A: rows in several groups, each row roughly a mix of its group's directions:
A (97 x 10):
[[-12   1   0 -20  19   2  14 -18   0  14]
 [ 13  -6  16  16  -3  -7 -12   0 -15 -22]
 [ -8  -2  21   6 -15 -17 -21   7   8   8]
 [-18  -6 -10   2 -16 -12   7 -13  -9  22]
 [ -1  -8   5  26  -7   2   1  -3 -18 -24]
 [  9  -6 -20  18  -2   2   5  -5 -21 -18]
 [ -8  -7  -4  21  -6   6   1   0 -19 -25]
 [  1  11  35  -5   8 -13  -5  -2  -1  -1]
 [  1   0 -27   7  -1  25   1   3 -13 -11]
 [ -8  -2 -22   5   4  -3  15 -21 -19   7]
 [-16 -18 -19  20   0   9   4   7   0 -13]
 [-18 -23  -1 -16   0  -9   1   5  19   8]
 [  3  -7 -17  25  -5   6   3  11 -22  -3]
 [  5   6  -8 -15  -6   4  15   5  17  27]
 [-11   2   3 -25   1  -2  -6   4  24  17]
 [  1 -16  28  18   4  -8   9  -6  -2 -11]
 [-20  -3  -8  14 -20  -6   2  -5  -8  22]
 [  0  -1 -29  16  -5  10   3   8 -15 -13]
 [ -3   1  26  -8  -1 -13  10 -14   6  20]
 [ -9  13  -4  23 -10 -10   3  14 -18 -11]
 [ -4   5 -10 -22  12  22   1  -4  13 -15]
 [  5  -5  24  13  12  17  -8   7  -5 -17]
 [  5  11  -5   9 -13   5  -9  22 -18  19]
 [ -3   9   6 -20   2  -1  -7   7  20  25]
 [  0  -7 -11  15   2  14  10  -6 -27 -13]
 [ -5   4   2 -19  -1  -2  -7  11  17  28]
 [  0  -7  23 -14  11 -14  -2 -18  15   1]
 [ -9   6 -11  20 -14  -9 -12   5 -23  -8]
 [ -1   1 -16  12  -3  18   8  15 -18 -17]
 [  0  -1  -4 -25  13  17   1 -16  18  -3]
 [ -6  12   6  23 -14 -19  -1  14 -14   5]
 [  8   9  33   9  12  -8   1  -9   6   6]
 [-17  15 -25 -10   6  12   9   7 -11   2]
 [  3 -14   8   8  -2 -31 -18   6   1  -4]
 [  2   6   7 -31   5 -10  -1 -14  16   2]
 [ -2  -5 -21  18  -9   0   7 -10 -25  -5]
 [  4  -5   8 -28  -1 -18  -2  -6  15  14]
 [-13  -1 -33 -13   5   9   0  -2   9  -5]
 [  7  -4  13  10 -11 -11  -3  -4 -27 -18]
 [  6  -7 -16 -22   4  10  -7  20  17  -4]
 [  8   0 -17  11 -15  -1  -8  20 -14  18]
 [ -5   3  13 -10   0 -25  -9  22  14  -5]
 [ -5   1  24  18   0  -2  12  -3 -21 -13]
 [-13  19   4 -14  12  16  -1 -15   8 -15]
 [  9 -13 -11  26  -8  12  12  -9 -14  -3]
 [  7   6 -21 -20   5  -2  -1  -8  22  13]
 [  0   1 -13  21 -12  -4 -15  19 -17  -2]
 [  0 -13  -8  28  -7   2   3   9 -20 -10]
 [  1  11 -17 -17  -4  21  -3  19  11   7]
 [ -9  -1  -1  25 -21  10  -7  17  -6   2]
 [ 15  13 -12  -9 -14  -7 -13   7   9  23]
 [-19  -1  23 -14   9   3   3 -10   6 -19]
 [  7  10  -3  -3   6  19   5  15 -14 -25]
 [ -2  -2 -16 -18  13  18   7  -7  11 -19]
 [-10   8  29  -4   4 -23  -3  -4   8  -5]
 [-12  -4  23  13 -11  -6   6 -11 -18  12]
 [ -7  -3 -30  13  -5  10  10  -6 -17   1]
 [  4   6   7 -15  -4  -1  -5  -3  17  32]
 [  4  -2 -14  -8  14   1  12 -23  -4 -23]
 [ -4  -3  27  -2  -1 -23 -14  -8   3   8]
 [-10  -1 -26   0  -4   9  -7  16  12  18]
 [ -8 -11  11  23  -1   4   5  -3 -13 -25]
 [ 25  -4  11  22  -8 -13   1   2  -8  10]
 [ 16   1 -19   3   7  22   3  13   9 -16]
 [  3  16  -2   4  -2   4  -6  18 -19 -25]
 [ 11 -23 -24  12  -8  11   8  -8   3  -1]
 [-10 -18   4  -5  22   0  15 -12  18  -6]
 [  0  -4 -11  22   0   8   6   4 -26 -15]
 [ 10   1  -8  -3   5 -10   2  -9  31  18]
 [ -4  -8   9  -2  13   8  11   4  -6 -33]
 [ -1  -6  10  27  -3 -10   4  -7 -23 -10]
 [ -5  -7  -1  22  -9   3  10 -13 -27   0]
 [  0   7 -17 -21   9 -20  -7  -5  17   7]
 [ -2   5   6 -20   5 -12 -14 -11  23  14]
 [  1  -7  32  -3   8  -9 -11 -18   2   2]
 [ -8  -5 -18 -22  -3  -4  -6   5  20  16]
 [  7  -5  14  15 -12 -15   3  -2  -7  27]
 [ -1 -11  12   8 -22   7 -15  22  11  -3]
 [  6  -3  -1 -23  -5 -15  -5   1  18  22]
 [-11  11  14  11  -3 -27   5  14  -3 -12]
 [  2   3  26 -18   7   4   2   6  22   9]
 [ -5  -8 -21  16  -4   6   3   4 -23 -17]
 [ 27  18   8  13  11   3   6  -9  -3  10]
 [ -6  -1  26  -5  12   9  16  -8  -4 -20]
 [ -3 -11  -2 -23   6 -11   2 -11  26   4]
 [-13  -6  14 -22  11  -3   3   0  22  12]
 [  7  -1   0 -13  -5 -11  -8   1  19  29]
 [  4   5 -16  21  -7   6  -4   9 -20 -19]
 [ -1   8 -15  26 -14   1  -3   7 -21   6]
 [  1  -3 -18   8   0  23  -7  11 -15 -19]
 [-20  12   8 -26   2  -8   3   3   6  16]
 [ 11  -7  19  -7   8 -11   7 -18  19  14]
 [ -4   4 -23   9  -1  14   9  12 -12 -21]
 [ -5  11 -25  -5   0  14  -6  20   2 -15]
 [  9  -1  31  10   7   6  -9   6  -5 -18]
 [  8 -13 -15  26  -3   8  10 -15 -12  -1]
 [  6  -9  29  17  -9 -10 -12  -2  -8  -8]]
one row of each group, then the others: which group is each in?
[-2  6 11 -8 -2  0 -7 14 18 29]  Z
[ -1  13 -28   6  -3  12  -5  20  10  -2]  W
[ -1  -3  -6 -14  13  18  22 -14   7 -14]  U

[  1  -9 -23  21 -12   3  -4  17 -10   7]  Z
[  4   7 -10 -19   8   6 -12  21  17 -12]  W
[24 26 -8 -3 -5  2 -8  0 -6 15]  Z
[  4 -13  -4 -19  15  19   6  -2   9 -20]  U
[-14   0 -17 -31   2   0  -4  -1  13   5]  Z
[  3   0  -9  28 -14  -4   4   4 -22   9]  U
[ 3 27 15  2 -5 -2 -7 23 11 -2]  W
[-5 29 11  3 -3 19 -9 12 -4  9]  Z
[ -9   1   3  -2   8   6   6 -15 -13 -32]  Z
